One turning vector, and how many ticks it has turned:
The counts run from 0 to 424.
[-0.86  1.84  1.44  3.37 -0.05 -4.57 -1.95  0.98  1.57  0.74  2.02 -3.88
 -1.37 -0.45 -0.03 -1.24  1.43 -1.27  2.63 -0.99 -0.90  2.30 -1.64 -0.56
 -1.64  0.27 -4.25  2.21 -4.67 -2.27  0.01  1.23 -1.36  0.39 -0.72  0.90
  1.79 -0.37  2.64 -2.14 -0.84  1.32 -1.24 -0.15  2.69 -1.07  0.97 -4.09
 -1.91 -3.50  2.22 -1.21  1.20]  197
[ 2.49  5.18  1.40  3.03 -1.45 -2.46  1.85  1.97  1.89 -0.02  2.62  0.57
  0.33 -0.62 -1.32 -1.56  0.65  2.96  2.25  3.15 -2.90  4.00 -2.46 -0.69
 -1.56  1.52 -3.82  1.19  0.38  1.37  2.35 -0.88  1.68  2.36 -0.46 -2.09
 -0.38 -0.83  1.23  1.91  1.77  0.45  2.77 -2.01  1.28 -0.99  0.98  0.71
 -2.84 -1.99  1.49 -0.63 -1.47]  51
[ 3.12  3.99  0.23 -1.26  0.73 -3.92  2.41 -0.92 -1.19  2.00  2.37  0.26
 -0.67 -1.67 -0.49 -0.60 -1.32  2.68 -0.43  0.26 -0.66  0.63 -2.86  2.86
  0.43 -1.33 -1.78  0.15 -0.71 -2.41  1.80 -3.46  3.61 -1.88  3.36 -0.83
 -0.24  0.99  0.95 -0.17  3.39 -1.13  0.43  1.49 -0.79 -5.60 -2.12 -1.18
  0.71 -1.65  0.97 -0.04  4.06]  408
[ 2.33  1.05  1.92  2.32 -2.40 -2.40 -0.68  0.97  0.39 -1.57  1.18 -0.91
 -2.18 -1.55  1.04  0.08 -1.19 -0.89 -0.45  0.25 -2.96  3.11 -1.16 -0.97
 -2.64  0.66 -2.74  2.69  0.32  0.61 -1.57 -1.93  1.31 -2.14 -1.19  2.27
  2.04 -1.95  3.03  0.82  3.19  2.26  1.45  2.05  3.25  0.79 -2.12 -3.19
 -2.80 -5.52  0.67  0.37  1.23]  33
[ 1.73  5.44  0.70  2.95 -1.94 -1.31  1.76  0.74  2.03 -0.58  2.38  0.77
 -0.63 -1.43 -2.53 -1.54  0.09  1.47  2.21  4.44  0.04  4.16 -2.99  0.03
 -0.71 -0.10 -2.72  1.53  0.73  1.90  2.00 -0.27  2.27  2.00 -0.03 -0.86
  2.23 -1.65  1.14  2.57  1.17  1.17  1.21 -1.90  1.16  0.07  0.65  0.84
 -3.63 -2.55  1.33 -2.15 -1.99]  50
[ 2.01  2.60  1.66  2.23 -2.80 -1.61 -1.31  0.38 -2.38 -3.43 -0.49 -1.91
 -1.79 -0.13  1.32 -1.40  0.13  0.42 -0.93  3.73 -0.34  2.82 -0.97  0.38
 -1.97 -0.93 -3.67 -0.47 -0.99  1.64 -0.69 -0.49  1.44 -1.69  0.08  2.72
  0.64 -3.39  3.61 -0.71  2.81  2.08 -1.28  0.41  4.96  1.51 -1.14 -1.43
 -1.85 -6.01  2.23  0.31 -0.17]  422
[ 0.00  2.77 -0.35  4.32 -1.55 -0.60  3.91  2.77 -1.60 -3.84  1.06 -1.21
 -1.26 -2.02  1.42 -3.18 -2.91  1.83 -2.26  1.33  0.07 -3.40 -3.42  1.81
 -3.39  0.20 -3.02  2.24 -0.81  2.83  2.32 -0.55  0.93 -1.01 -2.02 -1.61
  1.17 -1.08  0.11 -2.52  0.19  0.00  0.42 -0.01 -0.86  1.53 -0.56  1.08
  1.64 -2.23  0.87  1.59 -0.18]  272
[ 1.36  0.52 -0.79  3.63 -1.69 -0.70  3.15  3.89 -1.61 -0.74 -2.14 -1.00
 -1.14  1.72  3.82 -2.42 -0.44  1.66  0.27  1.63 -0.87  1.86 -2.64 -0.17
 -2.07  1.19  1.79  2.72  0.01  0.69  0.59  1.25 -2.24  1.24 -1.42  0.78
 -1.47 -3.95  0.14 -1.46 -1.10 -2.52  1.10 -0.94  0.82  4.17 -2.80 -4.62
 -3.80 -0.90  1.66  1.69 -0.69]  111
[-0.99 -0.78 -0.96  4.69  0.23 -1.83  1.90  2.06  0.90 -1.95 -0.19 -1.01
 -2.49  0.50  0.03 -2.25  1.32  1.38  1.68 -0.66 -2.26  1.35 -5.67  1.97
 -3.92  3.32 -3.71 -0.39 -1.10 -0.63  1.90  3.90 -1.25 -0.29 -0.49  0.00
  0.37  0.20  1.62 -0.97  0.13 -0.41 -1.79  1.09 -0.22 -2.26 -1.18 -2.50
 -2.88 -2.18  3.13 -1.72  0.53]  76
[ 2.83  3.68  0.45  0.78 -1.21 -1.97  4.66  3.03 -4.28 -1.99  0.85 -2.74
 -1.31 -0.88  2.95 -0.28 -1.98  0.09 -3.69 -1.00  1.67 -2.02  1.74  1.19
  0.36 -2.16 -0.38 -1.46  1.91  1.23 -0.57 -2.18  2.40 -1.55  1.36 -0.42
 -1.41 -1.65 -0.46 -3.85 -1.14 -1.48  0.27 -0.85  2.67  0.43 -0.59 -1.24
 -1.54 -3.08 -3.14  1.28  2.19]  142
[ 0.34  5.91  1.33 -0.35 -2.01 -2.04 -1.05 -1.57 -2.67 -1.08  1.73 -1.25
 -1.79 -1.47 -0.42  1.25 -0.24 -0.39  0.83  1.58  1.82  4.14 -1.31 -0.95
  0.65 -3.07 -0.60 -0.19 -0.01  0.78 -0.06 -2.63  0.54  2.64  1.35 -0.33
  0.48 -2.01  0.64 -0.91 -0.17 -2.23 -0.67 -4.17  2.63 -0.18  0.43 -1.86
 -4.20 -4.19  0.09  0.29  0.91]  170
[ 1.42  2.09  1.17  1.85 -4.19 -3.18 -0.01  1.48 -1.26  1.28  4.27 -3.50
 -1.67 -1.81  1.14 -2.28 -1.41 -2.99  1.22 -2.50 -2.22  0.45  1.31  1.52
 -0.47 -2.33 -3.01  1.82 -3.79 -2.22  2.91  0.32 -0.65  1.12 -0.23 -2.33
  0.76  0.75  1.15 -0.72  0.03  2.11 -0.61 -3.04  2.51 -2.27  0.42  3.14
 -0.60 -4.09 -1.70  1.02 -0.82]  202
[ 1.20  2.63  0.19  3.33 -0.02 -3.48  2.67  3.77 -1.21  0.81  2.62 -1.77
  0.49 -0.33  1.46 -0.10  0.43  1.55 -0.34 -1.09  0.68  1.78  2.21  1.83
  0.60  2.53 -0.80 -0.52  1.53 -0.42 -0.89  1.43  0.05  1.65  1.85 -0.60
 -1.63 -0.25  0.68 -2.08 -0.88 -0.99  0.14 -0.98  5.14 -1.09  1.60 -3.58
 -5.36 -2.03 -3.32 -2.43  0.08]  335
[-0.04  3.22 -1.23  2.41 -2.81 -1.25  0.23  0.74 -2.62 -0.50 -0.16 -1.03
 -0.20  1.51  0.80 -0.28  1.09  1.42  4.08  0.25  2.28  2.06 -0.91  1.45
 -1.11 -3.00 -0.22  4.57 -0.70 -1.61 -1.20 -0.73 -1.73  1.88  2.10 -0.82
  0.55 -1.76  0.00  0.55 -2.39 -2.36 -0.82 -3.69  2.41  0.42 -2.87 -2.35
 -4.21 -3.01  2.35 -1.17 -0.24]  362
[ 0.71  2.26 -1.58 -0.83 -0.76 -4.12  0.75 -0.05 -0.87  3.18 -1.55  0.02
  0.66 -0.73  1.97  0.12 -4.36  0.85 -0.01  2.95  1.56  2.71 -2.97  2.21
 -0.88  0.91  1.69  0.87 -1.62 -2.73 -2.25  0.29  2.39 -1.12  1.55  2.53
  0.26 -2.58  2.07 -2.39 -1.74 -1.86 -0.59  0.31  0.27  0.44 -1.77 -4.57
 -2.45 -2.06  1.35  0.78  2.97]  379
[ 0.41  3.12 -2.66 -0.48 -1.96 -2.24  3.23  0.86 -2.73  0.65  3.85 -0.10
  1.39  0.90  2.33 -1.10  0.40  1.62  4.10 -1.31 -2.38  1.02  3.41  0.93
 -0.22 -2.44  0.14  4.56 -1.43 -1.56  0.33 -2.85 -1.73  2.31  2.83 -0.92
 -1.81 -0.35  2.53 -0.40 -0.53 -2.30  2.34 -0.30  1.58  0.37 -1.69 -1.33
 -2.34 -1.68  0.24  2.28  0.82]  365
[ 3.25  1.80  0.44 -0.50 -3.12 -0.47  2.69  0.68 -1.50 -2.86  1.72  0.86
 -0.99 -1.54  1.26  1.90 -0.16  4.23 -0.60  1.91 -2.57  1.48 -1.18 -0.30
 -1.35  2.26 -1.38 -1.87  4.98  0.86  0.02 -1.00  1.76  1.99  1.42 -0.59
 -0.36 -0.66  0.75  1.77  0.73  0.53  3.12  1.13  0.61 -2.49 -2.68  0.04
 -4.65 -3.69 -1.19  0.75  0.90]  294
[ 0.17  4.46 -3.89 -1.24  0.46 -2.97  3.09 -0.70 -3.22  1.66  2.86 -0.58
  0.89  0.94  0.46  1.35 -1.80 -3.38  3.08 -0.54  1.81  2.25  0.08  2.25
  0.80 -3.02  1.44  2.65 -1.30  0.19 -1.07 -2.19  0.77  0.95  2.46  1.33
  0.35 -1.20  1.12 -2.48 -0.33 -3.64 -2.56  0.20  0.58  0.09 -0.51 -4.20
 -3.09 -1.89 -1.53  0.65  0.35]  368
[-0.92  3.43  0.88  1.68  1.81 -4.40  0.89 -0.57 -0.77  0.29  3.48 -3.24
 -0.76 -2.49 -0.06  0.33 -1.21 -2.74  1.99 -0.67  0.94 -1.09 -1.42  2.65
 -1.69 -1.92 -0.68  5.07 -2.62 -1.15 -0.96 -1.39  0.28 -0.51 -1.03  1.63
  3.11  0.00  1.63 -1.89 -0.70  1.71 -1.09 -0.34  0.90 -1.01 -1.08 -3.87
  0.73 -4.62 -0.62  0.54  1.69]  5
[ 1.98  2.19  0.26  1.85 -3.50  0.15  0.59  1.99 -2.42 -2.38 -0.21 -0.99
 -2.01 -1.33  0.03  0.06 -2.69 -2.54 -1.39  1.26 -0.86  1.76 -2.44 -2.54
 -1.37 -1.47 -2.19  0.69 -1.61  3.34 -0.70 -2.13  1.44 -1.77 -0.33  0.67
 -0.20 -3.07  1.12 -0.64  4.43 -0.01 -1.61  1.03  3.38  2.50 -1.04 -2.50
 -1.81 -3.67  0.73  1.44  0.78]  31
[ 0.61  3.19 -1.25 -0.94 -1.22 -3.00  0.94 -1.67 -3.32  0.97  2.30 -0.40
  1.45  1.24  1.58  2.44 -1.12  1.02  2.64  2.83  2.04  3.92  0.85  3.49
 -0.10 -1.21  0.23  3.24 -1.10 -1.61 -3.47 -0.02 -0.39  1.44  1.16  2.39
  0.60 -2.55  2.66 -0.91 -2.45 -0.20 -0.84 -0.62  0.61 -1.11 -1.58 -2.76
 -3.12 -3.85  0.07  1.43 -0.76]  370
[ 2.83  2.22  1.90  2.68 -3.86 -0.05  0.11  1.33 -1.20 -3.58  0.50 -0.84
 -1.85 -0.99  0.44  0.29 -2.59 -1.30 -0.62  1.22 -1.48  1.93 -1.15 -2.43
 -2.39 -0.28 -3.46  1.22 -0.97  2.27 -2.71 -1.76  2.65 -2.33 -0.27  1.58
  1.69 -2.92  2.58 -0.12  3.49  1.37  0.05  1.54  3.25  2.55 -0.97 -2.37
 -1.97 -4.68  1.05  0.57  1.22]  32
[ 1.91  3.22  3.10 -0.96 -0.07 -4.99  1.48 -1.38  0.55  0.35  4.19 -2.95
 -1.05 -0.29  1.31 -1.06  0.28  0.25  0.51  0.71  0.08  1.49 -1.27  3.36
  0.07 -3.18 -3.03  3.92 -1.17 -3.26  0.12 -2.75  0.64 -0.78 -0.94  1.06
  3.22  0.02  0.88 -0.56 -1.49  1.97  1.26  0.63 -0.73 -3.25 -2.41 -0.24
  1.28 -2.87  0.59  2.33  3.30]  399
[-0.95  1.66 -2.45 -1.10 -0.05 -4.24  1.04 -0.25 -1.48  2.72 -0.77  0.56
  1.04 -1.11  2.14  1.15 -5.31  1.10  0.35  1.66  0.68  0.84 -1.79  2.07
 -1.79  1.41  0.69  1.25 -1.98 -1.77 -3.23  0.38  2.33 -0.09  1.83  2.70
  0.04 -1.99  3.52 -3.05 -2.00 -1.99 -0.65  0.65  0.27 -0.19 -0.73 -5.02
 -1.59 -2.51  1.64 -0.06  1.94]  378
[ 5.55  5.22  1.70  0.83 -1.91 -1.24  5.31  1.31 -1.80  1.71  3.05 -1.63
  0.61  3.48  0.58 -3.67 -0.36  1.34  1.81  3.13 -1.67  1.80 -0.48  1.05
 -0.46  0.20  0.16  2.74 -0.71  0.71 -0.06 -1.14  2.93 -0.11  1.20  0.39
 -2.97 -1.65  0.36  1.81  0.54 -1.31  1.01 -0.74 -1.24  2.07 -2.50  0.85
  0.01 -0.30 -0.24  1.45 -0.41]  252
[ 1.95  0.02 -3.26 -1.29 -1.51 -1.80  4.50 -0.44 -3.13  0.26  2.28  0.80
  0.79  1.88  2.37  0.37  1.51  1.95  2.66  0.48 -2.64  1.92 -0.77  4.27
 -1.30  1.17 -1.64 -1.08  1.64 -0.94  0.69  1.01 -1.02  1.47  3.64  0.69
 -1.57 -0.10  0.88  0.67 -1.22 -1.84 -0.04  3.83 -1.66 -3.30 -3.58 -1.22
 -4.73 -1.03 -0.50  2.75 -0.71]  96
[ 1.57  4.38  0.87  1.58  0.24 -2.90 -0.04  0.54 -1.63 -2.15 -0.24 -1.50
 -1.21 -1.24 -1.05 -0.48 -0.72  2.66  0.10  0.40 -0.81  0.76 -2.20  0.19
 -2.32  2.31 -1.75  0.65 -0.84  1.86 -1.92 -1.62  4.04 -1.56  3.79  1.73
 -1.52 -0.79  3.80 -0.35  4.49 -1.37 -0.46  1.55  3.01  0.19 -2.27 -4.69
 -1.01 -3.18  1.92 -1.81  2.41]  24
[ 3.37  4.46  1.64  2.33 -2.10 -1.72 -0.02  0.99 -1.65 -1.73 -0.73 -1.29
 -0.93 -0.56 -1.02 -0.05 -1.93  4.37  0.31  2.39 -0.28  0.43 -2.01 -0.41
 -1.16  0.04 -1.14 -0.11  0.26  0.58 -1.34 -1.44  4.56 -2.06  3.33 -0.27
 -1.80 -1.70  2.03  1.08  3.09 -0.36  0.23 -1.16  3.52 -1.12 -1.86 -2.05
 -1.15 -4.64  1.89 -2.95  2.42]  414
[ 0.02  5.09 -0.86  1.17  2.66 -4.01  4.66  1.22 -1.97  0.07  1.92 -2.50
 -0.77 -2.03  0.60  0.34 -2.89  1.73  0.33 -0.93  0.61 -3.01 -0.78  2.72
 -0.23 -0.12  1.24  1.29  1.43  1.27  0.59 -1.52  3.24  1.06  2.28 -1.25
 -0.52 -0.13 -0.13 -3.16 -1.55 -3.65  0.44 -1.19 -0.44 -0.18 -1.69 -4.48
 -0.79 -2.12 -2.90 -1.85  1.86]  134
[-1.72 -0.06 -3.08  3.63 -3.72 -1.26  0.14  3.38 -2.44 -2.97 -0.82  0.61
  0.08 -0.46  3.27  0.49 -1.34  2.99  1.28 -0.68  0.26  0.46 -1.13  1.46
 -3.25 -1.39 -2.53  3.86 -2.30 -3.22 -0.78  1.22 -3.79  1.41 -0.55 -2.16
  1.65 -0.95  0.17 -1.78 -1.02 -0.89  0.43 -1.15  1.80 -1.43 -0.30 -1.62
 -4.43 -2.57  1.52  0.19 -0.30]  353
[-2.87  2.92 -3.82  2.45 -0.34 -2.63  0.07  0.01 -3.09 -0.55  0.89  0.46
  0.35 -0.40  1.07 -1.36  0.35  0.50  3.63 -0.78  2.76  1.51 -1.92  3.44
 -1.29 -3.74 -0.40  5.19 -2.18  0.52  1.78 -0.27 -2.66  2.63  1.67 -0.50
  0.83 -1.23  0.95 -2.81 -1.32 -2.59 -2.27 -0.87  0.51 -0.35 -0.41 -3.09
 -2.82 -2.44  1.80 -0.42 -1.25]  360
[-0.04  3.07 -1.33  2.23 -2.11 -3.17 -0.82  0.70  2.79  1.70 -1.46 -1.26
 -0.29 -1.14  0.73 -1.50 -1.13  1.24 -0.16  2.08  1.37  3.30 -3.42 -0.12
 -1.33  0.39 -4.85 -2.86 -3.45 -1.48 -0.53  0.38 -0.10 -0.82  1.08  1.53
  0.83 -1.93  2.79 -3.78 -0.30 -0.47 -2.74 -0.20  2.08 -0.69  1.58 -2.28
 -4.85 -0.67  3.14 -1.16  2.00]  188
[ 2.16  2.11  0.95  1.15 -3.00 -0.85 -0.23  1.53 -2.91 -1.81 -0.15 -1.39
 -2.45 -2.13  0.02 -2.22 -2.65 -1.72 -2.78  0.94 -0.29  2.00 -2.75 -0.67
 -1.06 -1.83 -1.17  0.21 -1.30  3.99  1.87 -1.97  2.83 -1.05  0.18  0.43
 -0.56 -2.10  0.57 -2.58  4.02  0.32 -2.18 -0.53  2.52  2.95 -1.01 -1.14
 -0.75 -4.82  1.05  2.08  0.49]  30
[ 2.45  0.55  1.52 -0.64  0.41 -4.08  2.07  0.59 -1.61 -1.89 -0.08 -0.98
 -0.98 -0.22  3.64  0.78  1.07  2.01 -2.66  0.07  1.15  1.95 -2.24  0.64
  0.12 -1.34 -1.50 -0.94  0.93 -2.82 -1.18 -2.33 -0.51 -2.42  0.82  1.75
  0.64 -2.45 -1.26 -3.73  1.19 -1.10  0.31  1.60  1.53 -2.23 -3.24 -4.42
 -1.33 -1.59  1.45  3.36  5.08]  147
[-0.89  2.04 -0.80  1.53  0.80 -2.67  0.76  0.81  1.29 -1.47  0.67 -0.44
 -2.73 -1.58  1.73 -0.53  1.03 -1.58 -0.82  0.18 -1.84  2.38 -2.73 -0.50
 -1.76  1.27 -2.25 -2.25  0.19  4.58  3.67 -0.04 -2.32  1.85 -1.77  2.21
  0.56 -2.88  2.03 -4.45  0.57 -1.83 -1.33  0.60  0.70  2.24  0.82 -4.50
 -3.65 -0.57  0.56  2.39  0.53]  308
[ 1.13  2.95 -0.34  1.39 -1.81 -0.90  3.07  1.54  0.40  2.60  2.30  0.97
  0.82 -0.48  1.08 -4.01 -1.86  1.55  2.28  2.30 -2.84  0.74 -2.48  3.74
 -2.36  0.82  0.05  6.89 -0.50 -0.43  2.56 -1.34  0.39  1.33 -0.34 -2.09
  0.66 -0.16  1.45  2.62  1.04 -0.27  3.52 -0.85 -1.60  0.53 -2.80  1.06
 -0.64 -1.55  0.91  0.36 -0.29]  243
[ 3.13  0.69 -1.24  3.10 -2.74 -0.39  1.61  3.48 -1.96 -0.33  0.24 -0.06
  1.75  2.58  1.78 -2.24  0.15 -0.21  1.15  0.01 -2.31  2.73  0.67  1.72
 -1.81  1.23 -1.71  3.30 -2.28 -0.54 -1.66 -0.21 -0.77 -2.32  2.22  1.05
 -1.87 -1.65  2.61  0.69  4.08 -0.59 -0.48  2.50  5.23  0.05 -1.91 -2.39
 -2.81 -2.12  0.35 -0.66 -0.17]  224
[ 2.88  5.59 -0.42  0.75  0.54 -2.80  5.02 -0.12  1.04  2.63  5.20 -1.42
 -0.91 -0.58 -1.74 -2.19  0.24 -2.54  1.10  0.17 -2.27  2.13  0.30  0.47
  0.29  1.00 -3.74 -2.46 -0.49  3.33  3.07 -0.82  2.84  1.40  2.27  0.53
 -0.81 -0.40  1.93 -1.00  1.30 -0.96 -1.98  1.41 -0.35 -0.11  0.69  0.71
 -2.79 -0.61 -0.81 -0.86 -0.51]  55
[-0.39  3.05 -1.77 -1.03 -0.44 -3.03  1.74 -0.28 -2.94  1.38  3.54 -0.77
 -0.82 -0.86  1.85  0.05 -0.31 -0.74  4.68 -2.80 -2.91 -0.26  3.09  1.00
  0.38 -1.23  1.48  4.35 -0.76 -0.45  0.04 -3.01 -0.13  2.42  3.72 -0.19
 -1.80  0.25  2.89 -0.73 -0.74 -3.63  0.39 -0.83 -0.07  0.43 -2.84 -2.28
 -1.76 -2.85 -1.14  1.12  0.70]  366
[ 0.61 -0.32  0.11  2.91 -4.18 -0.39  0.06  3.02 -3.05 -0.63  0.94 -1.21
  0.30  1.28  2.43 -1.14 -2.79 -1.07  1.95  1.81 -2.96  2.21 -3.09  0.80
 -3.70 -0.35 -0.35  4.74 -3.08 -1.52 -0.16  1.62 -1.10 -0.28 -1.61  0.76
  0.12 -2.49  1.94  1.55  3.01  1.06 -0.14  0.22  2.33  1.18 -1.61 -2.68
 -1.41 -3.35  2.46  2.53 -1.00]  232
[ 2.79  1.48 -1.37  0.60 -1.93  0.51  4.44  1.51 -4.95 -1.67  4.15 -1.79
 -1.51  0.93  0.48 -0.55 -0.28 -1.71  1.99  0.40 -0.36  1.49 -0.44  3.31
 -0.17 -2.81 -1.25  0.82  0.99  0.76  3.14  1.13 -0.84  2.68  0.80 -1.93
  0.14 -0.87 -1.90  0.35 -0.30 -0.50 -2.70 -1.29 -0.52 -1.42 -2.49  0.72
 -3.39 -3.36 -2.75  0.94 -2.81]  90
[-1.99 -1.49 -3.18  0.94 -3.21 -1.87  0.60  0.67 -3.85 -1.58 -0.61 -1.00
 -2.61 -1.79  2.93 -0.37 -1.89 -0.81  0.47 -2.69  1.37 -0.22 -3.30  2.89
 -2.19 -1.74 -1.48 -0.18 -3.82 -2.29  1.01  1.54 -2.87  0.47  1.69  0.00
  1.15 -0.28  0.69 -4.62 -2.85 -1.61 -4.08 -0.46 -0.86 -2.06 -1.71 -0.72
 -3.33 -2.16  0.65  1.69  1.26]  350
[ 1.78  4.32  2.22  0.53  1.01 -5.38  3.16  0.59 -1.26 -0.46  1.12 -1.92
  0.33  0.40  2.86 -1.15  2.74  5.41 -1.37  1.17  3.07  0.26 -0.53  3.76
  0.70  0.04 -0.06  0.67  3.39 -0.68 -0.27 -1.15  0.66  0.44  2.08  1.01
 -1.00 -2.51  1.21 -3.14 -3.44 -0.16  1.59  0.14  0.66 -0.65 -1.69 -3.50
 -0.61 -2.19 -0.03  1.28  2.09]  138
